Each row has a name. Each piece below is followed by the name of the row it came from, unless a question asks for something else. Each question is about the rows just above it. Places in a row count from 1.

(77): [ 80 134 140 168 157 154 126  86  91  89  89 147 100  94 123 175 162  92
 112  80]
(166): [ 80 134 140 168 157 154 126  86  91  89 164 103 100  97 151 101  93  92
 112  80]
(8): [ 80 134 140 168 157 154 126  86  91  89 164 103 100  97 151 101  89 160
 143 107]
(145): [168 156 125 149 108 131  99 149  84 111 175  94  89 123 147 100 162  86
  99 122]
(16): [172 127 125 149 108 131  99 149  84 111 175  94  89 133 147 100 162  86
  99 122]
(12): [155 162  79  81  82 177 165 146  95 128 143 143  84 126 117 110 149  96
 112 139]
which: [168 156 125 149 108 131  99 149  84 111 175  94  89 123 147 100 162  86
  99 122]
(145)
Which row holds [162 100 147 123  89  94 175] read backwards?
(145)
[ 80 134 140 168 157 154 126  86  91  89 164 103 100  97 151 101  93  92
 112  80] is in which row?
(166)

(156): [141 116 113 141  84 115 103 126  74 147 124 124 135 150 125 136]
(77): [129 106 127 147 115 138 130 121 100 148 109 118 153 153 110 132]
(27): [136 138 119 125 121 120 119 132 125 125 133 132 134 124 133 130]
(18): [ 77 147 158 133 116 129 124 103 107 137 109 106 114 141 112 116]
(135): [120 129 107 114 107 128 128 133 125 117 153 132 124 130 134 133]
Row and place where [134 124 133 130] starts:
(27), 13
Which row holds this, read backwards? [147  74]
(156)

(156): [138 127 142 130 128 124 123 125 137 136 122 125 131 132 119 116 115 126
 116 130 122 128 127 129 129 135]
(135): [138 127 130 130 128 124 123 128 137 136 122 125 131 132 119 116 115 126
 116 130 122 128 137 129 129 135]
(18): [116 156 111 132 138 109 125 150 110 131 146 143 127 145 119 133 142 115
 135 125 162 118 120 127 132 129]
(145): [116 154 112 133 133 122 123 160 124 127 148 134 131 140 124 128 134 110
 141 123 178 124 127 130 136 127]
(86): [135 113 126 120 112 130 126 117 130 125 129 134 117 121 144 106 121 132
 122 131 131 141 122 128 137 122]
(75): [123 128 125 124 135 135 141 121 124 125 123 127 117 131 141 136 134 128
 143 137 130 126 127 130 128 137]
(166): [137 113 129 118 114 128 126 118 128 125 122 136 117 123 145 104 123 135
 123 131 132 136 121 127 139 121]
(12): [135 123 140 116 127 126 123 121 117 127 141 125 124 134 145 105 127 139
 130 140 126 120 119 122 140 123]
(27): [116 156 111 132 138 109 125 150 110 131 146 143 127 145 143 122 113 120
 132 147 112 137 121 127 132 134]
(8): [137 117 136 115 121 126 126 120 123 129 136 130 119 129 145 103 126 140
 126 136 130 126 120 124 140 122]
(77): [138 123 142 130 126 124 123 125 137 136 122 125 131 132 119 116 115 126
 116 130 122 128 127 129 129 135]
(16): [121 130 128 135 127 134 113 121 112 107 142 114 136 132 143 121 113 120
 132 148 111 136 121 127 133 134]
which: [138 127 142 130 128 124 123 125 137 136 122 125 131 132 119 116 115 126
 116 130 122 128 127 129 129 135]
(156)
Row and place where [123 121 117 127 141 125 124] starts:
(12), 7
Which row holds [124 125 141 127 117 121 123 126 127] read backwards?
(12)
[135 113 126 120] begins in row and place
(86), 1
[138 123 142 130 126 124 123 125 137 136 122 125 131 132 119 116 115 126
 116 130 122 128 127 129 129 135] is in which row?
(77)
[116 156 111 132 138 109 125 150 110 131 146 143 127 145 143 122 113 120
 132 147 112 137 121 127 132 134] is in which row?
(27)

(86): [147 148 124 126 126 117 134 145 117 144 139 120 124 131 122 134 123 138]
(18): [129 123 124 126 126 117 134 124 117 144 139 120 124 131 122 134 123 138]
(8): [120 164 107 147 120 157 157 120  94 125 132 138 119 141 110 118 115 133]
(145): [126 143 112 141 134 148 155 119 107 134 130 132 128 125 106 121 106 120]
(77): [115 157 107 150 127 149 160 110  93 131 136 145 118 124 106 121 107 124]
(135): [131 139 133 150 117 112 108 119 123 111 119 116 132 114 127 120 142 121]
(27): [115 111 128 133 131 107 122 143 114 135 117 126 138 143 136 124 111 136]
(75): [135 137 122 129 130 124 134 113 120 143 115 122 119 131 127 126 123 123]
(12): [120 143 115 119 119 131 127 126 121 126 138 125 135 127 111 108 135 129]
(16): [110 126 132 149 136 119 124 101 117 129 140 129 107 115 136 135 133 135]
(156): [130 146 142 120 128 137  81 128 132 133 135 125 121 104 111 108 134 107]
[124 117 144 139 120] begins in row and place
(18), 8
[120 143 115 122 119 131 127 126] begins in row and place
(75), 9
Row and place where [126 123] starts:
(75), 16

(86): [108 105 125  98  96 132 107 115  86 105 106 136 128 153 118 122 110 110
  96 161 125  83 108 102 139 138 115 128 137 131 135 150 122 134 146 118
 128 112 109 107 131 169 126 109 136 111 113 113  89]
(166): [138 137 109 111  88 155 102 117 111 112 141 135 145 129 142 158 131 125
  95 168 124  84 110 123 142 125 126 104 122 129 122 132 150 142 158  89
 168 110  94  91 132 133 128 125 121 136 116 127  96]
(16): [154 151 116 149 151 157 150 122 185 146 170 128 137 115 132  81 117 136
 110 108 139 163 132 153 118 112 129 127 104 135 123 102 149 130 132 127
 133 136 141 140 134  84 126 152 127 153 137 146 147]
(135): [ 99 160 114  93  94 125 151 131 113 139 109 120 111 146 110 110 118 122
 161  96 140 164 135 131 110 134 115 162 133 133 134 124 110 124 105 171
  86 151 156 175 122 131 129 146 115 142 137 145 163]
(145): [135 135 113 112  85 149 100 121 104 110 137 135 144 127 143 159 134 125
  96 169 121  82 111 121 144 126 129 102 126 127 122 134 148 140 155  90
 167 110  93  89 131 135 128 123 120 136 118 124  97]
(8): [121 117 134 135 178 112 161 125 149 139 109 120 111 146 110 110 118 122
 161  96 140 164 135 131 110 134 115 162 133 133 134 124 110 124 105 171
  86 151 156 175 122 131 129 125 139 102 124 131 142]
(12): [134 139 125 123  77 145  97 133 112 119 153 138 146 106 147 141 137 137
  95 154 116  98 122 127 146 120 143  93 121 124 123 131 145 129 150  84
 167 102 106  80 136 121 126 135 117 162 138 125 118]
(156): [140 127  98 112 164 153 152  94 150 121 115 122 124 172 116 143 110 106
 129 141 149 120 107 129 116 133  92 159 124 142 127 121 138 151 138 147
 117 149 116 163 123 138 133 116 138  84  89 136  92]
(27): [125 127 122 109  88 127  95 128  84 108 115 131 136 130 138 169 139 122
 109 171 115  78 116 115 145 134 130 106 140 122 122 143 135 137 144  99
 160 114  93  94 125 150 131 113 119 121 115 119  99]
Which row holds this, read backwards? [113 131 150 125  94  93 114 160  99]
(27)
which: [138 137 109 111  88 155 102 117 111 112 141 135 145 129 142 158 131 125
  95 168 124  84 110 123 142 125 126 104 122 129 122 132 150 142 158  89
 168 110  94  91 132 133 128 125 121 136 116 127  96]
(166)
Which row holds [121 117 134 135 178 112 161 125 149 139 109 120 111 146 110 110 118 122
 161  96 140 164 135 131 110 134 115 162 133 133 134 124 110 124 105 171
  86 151 156 175 122 131 129 125 139 102 124 131 142]?
(8)
[118 136 120 123] is which row, read backwards?
(145)

(156): [126 128 128 129 128 127 128 130 128 127 128 128 127 126 128 126 128 123
 139 128 127 128 127 129 129 128 129 129 126 129 126 126 130 127 129 125
 129 126 128 129 127 129 128 130 130 128 129 127 129 128 127 130 126 127
 126]
(166): [109 119 133 142 124 134 122 141 117 127 111 133 124 112 124 111 117 122
 139 111 113 127 124 149 140 136 141 136 124 113 121 116 139 100 145 106
 130 120 123 163 121 145 122 136 144 129 140 133 137 113 123 133 125 125
 111]
(18): [113 108 130 147 121 129 120 143 125 111 115 127 112 115 130 120 131 109
 139 128 135 140 134 117 156 119 129 129 129 127 137 108 132 121 125 117
 124 106 121 145 111 141 112 136 139 127 125 121 151 126 127 128 130 120
 113]
(145): [114 119 130 148 125 134 119 146 122 123 111 129 116 111 129 112 117 130
 139 118 117 130 126 137 146 133 138 133 125 123 124 113 139 110 140 108
 131 115 122 156 119 147 118 148 143 130 138 124 140 122 121 137 124 117
 108]
(77): [ 99 119 129 141 124 141 121 137 114 125 118 137 123 110 126 113 108 132
 139 107 100 114 121 154 136 144 148 137 128  99 115 124 140  89 152 100
 131 132 116 176 124 142 139 136 141 122 142 142 125 112 123 122 130 125
 116]
(12): [120 122 127 143 122 132 122 143 128 121 116 129 120 117 126 119 123 119
 139 125 127 130 127 131 139 130 132 131 125 127 125 117 134 118 133 114
 132 121 127 143 119 142 119 142 139 127 134 120 136 126 118 141 121 121
 119]
Where does [113 108 132] start? Give its row and place.
(77), 16
Which row holds [132 131 100 152] read backwards?
(77)
Row and place where [119 130 148 125 134 119 146 122 123 111] starts:
(145), 2
Which row holds [125 127 125 131 132 130 139] read backwards?
(12)
Which row holds [129 128 126 129] read backwards?
(156)
Which row holds [126 130 127 128] read backwards?
(156)

(27): [100 152 156 173 123 148 148 109 161 125 135 148 113  99 152 119 160 135
 140 151 141 100  96 151 145 112 106 117  98 145 111  92 139 118 104 111
 109]
(77): [121 131 135 135 125 134 133 122 134 127 129 130 125 125 127 128 134 127
 133 131 127 120 121 129 131 124 124 126 119 130 125 123 129 130 123 128
 124]
(12): [134 125 124 118 129 125 120 133 121 126 127 122 132 131 122 131 121 126
 127 122 124 138 137 121 125 132 137 130 134 120 129 134 126 131 136 130
 131]
(18): [159  98  94  77 134 102 107 154  86 128 117 108 147 164  99 137  92 120
 117  99 112 167 165 101 108 146 155 143 162 108 148 176 115 141 163 150
 153]
(135): [164  96  95  74 136  99 102 155  87 132 114 105 150 167  94 137  86 121
 112  94 110 166 171  98 105 143 157 145 167 107 152 177 113 119 109 119
 116]
(156): [118 136 138 143 126 141 136 123 142 128 133 135 119 118 137 125 139 129
 130 136 134 116 111 137 139 120 119 120 118 133 124 110 135 124 117 121
 122]
(166): [104 149 151 162 122 146 141 112 152 127 135 143 115 105 147 123 152 131
 137 146 137 104 101 147 143 118 109 118 101 144 110  96 137 120 102 113
 113]
(8): [134 125 124 118 129 125 120 133 121 126 127 122 132 131 122 131 121 126
 127 122 124 138 137 121 125 132 143 136 146 120 138 149 120 137 144 138
 139]
(16): [128 131 133 132 128 131 133 125 133 129 131 129 123 128 132 128 133 129
 128 132 131 125 126 131 130 129 126 127 125 132 124 122 128 125 127 126
 128]
(86): [164  96  95  74 136  99 102 155  87 132 114 105 150 167  94 137  86 121
 112  94 110 166 171  98 105 143 157 145 167 107 152 177 113 140 165 151
 147]
(75): [120 118 133 124 110 137 124 139 114 130 126 119 138 141 114 132 114 125
 123 118 120 141 142 120 119 136 139 134 144 119 135 145 123 131 145 136
 132]
(145): [118 136 138 143 126 141 136 123 142 128 133 135 119 118 137 125 139 129
 133 139 131 117 113 135 135 122 119 124 115 134 121 114 131 124 117 123
 123]
Where does [134 126 131 136] start? Give its row and place.
(12), 32
Where do [118 136 138 143 126 141 136 123 142 128 133 135 119 118 137 125 139 129
 130 136 134 116 111 137 139 120 119 120 118 133 124 110 135 124 117 121
 122] appear?
(156)
Where does [136 134 116] start? Give its row and place.
(156), 20
[124 135 110 124 133 118 120] is which row, read backwards?
(156)
[146 136 143 132 125 121 137 138 124 122 127 126] is which row, read backwards?
(8)
[134 133 122 134 127 129 130] begins in row and place
(77), 6

(75): [127 127 138 119 131 138 114]
(77): [136 127 123 129 157 120 114]
(18): [125 131 119 127 138 151  98]
(16): [127 123 136 129 120 157 114]
Which row holds [151 138 127 119 131] read backwards?
(18)
[119 138 127] is which row, read backwards?
(75)
Where does [127 123 129 157] start? Give its row and place.
(77), 2
Which row holds [157 120 129 136 123 127] read backwards?
(16)
which: [127 123 136 129 120 157 114]
(16)
Which row holds this, read backwards? [138 127 119 131]
(18)

(18): [148 135 172 130 115  97]
(145): [123 125 115 119 138 141]
(8): [131 164 121 157 130 159]
(77): [140 126 145 124 127 119]
(166): [137 127 132 139 125 130]
(27): [133 133 125 129 133 141]
(135): [131 128 133 131 134 129]
(16): [135 148 172 115 130 128]
(156): [129 150 115 144 133 158]
(12): [129 122 134 130 139 125]
[115 130 172 135 148] is which row, read backwards?
(18)
Which row holds [126 140] read backwards?
(77)
Where does [130 139 125] start? Give its row and place.
(12), 4

(12): [153  85 118 111]
(145): [154  82 117 110]
(75): [113 154 134 138]
(166): [121 141 131 133]
(16): [107  82 117 110]
(18): [103 171 136 141]
(135): [124 135 130 131]
(86): [119 144 132 134]
(27): [103 171 138 145]
(8): [121 131 133 141]
(156): [139 109 124 121]
Which row holds [133 131 141] read backwards?
(166)
which: [154  82 117 110]
(145)

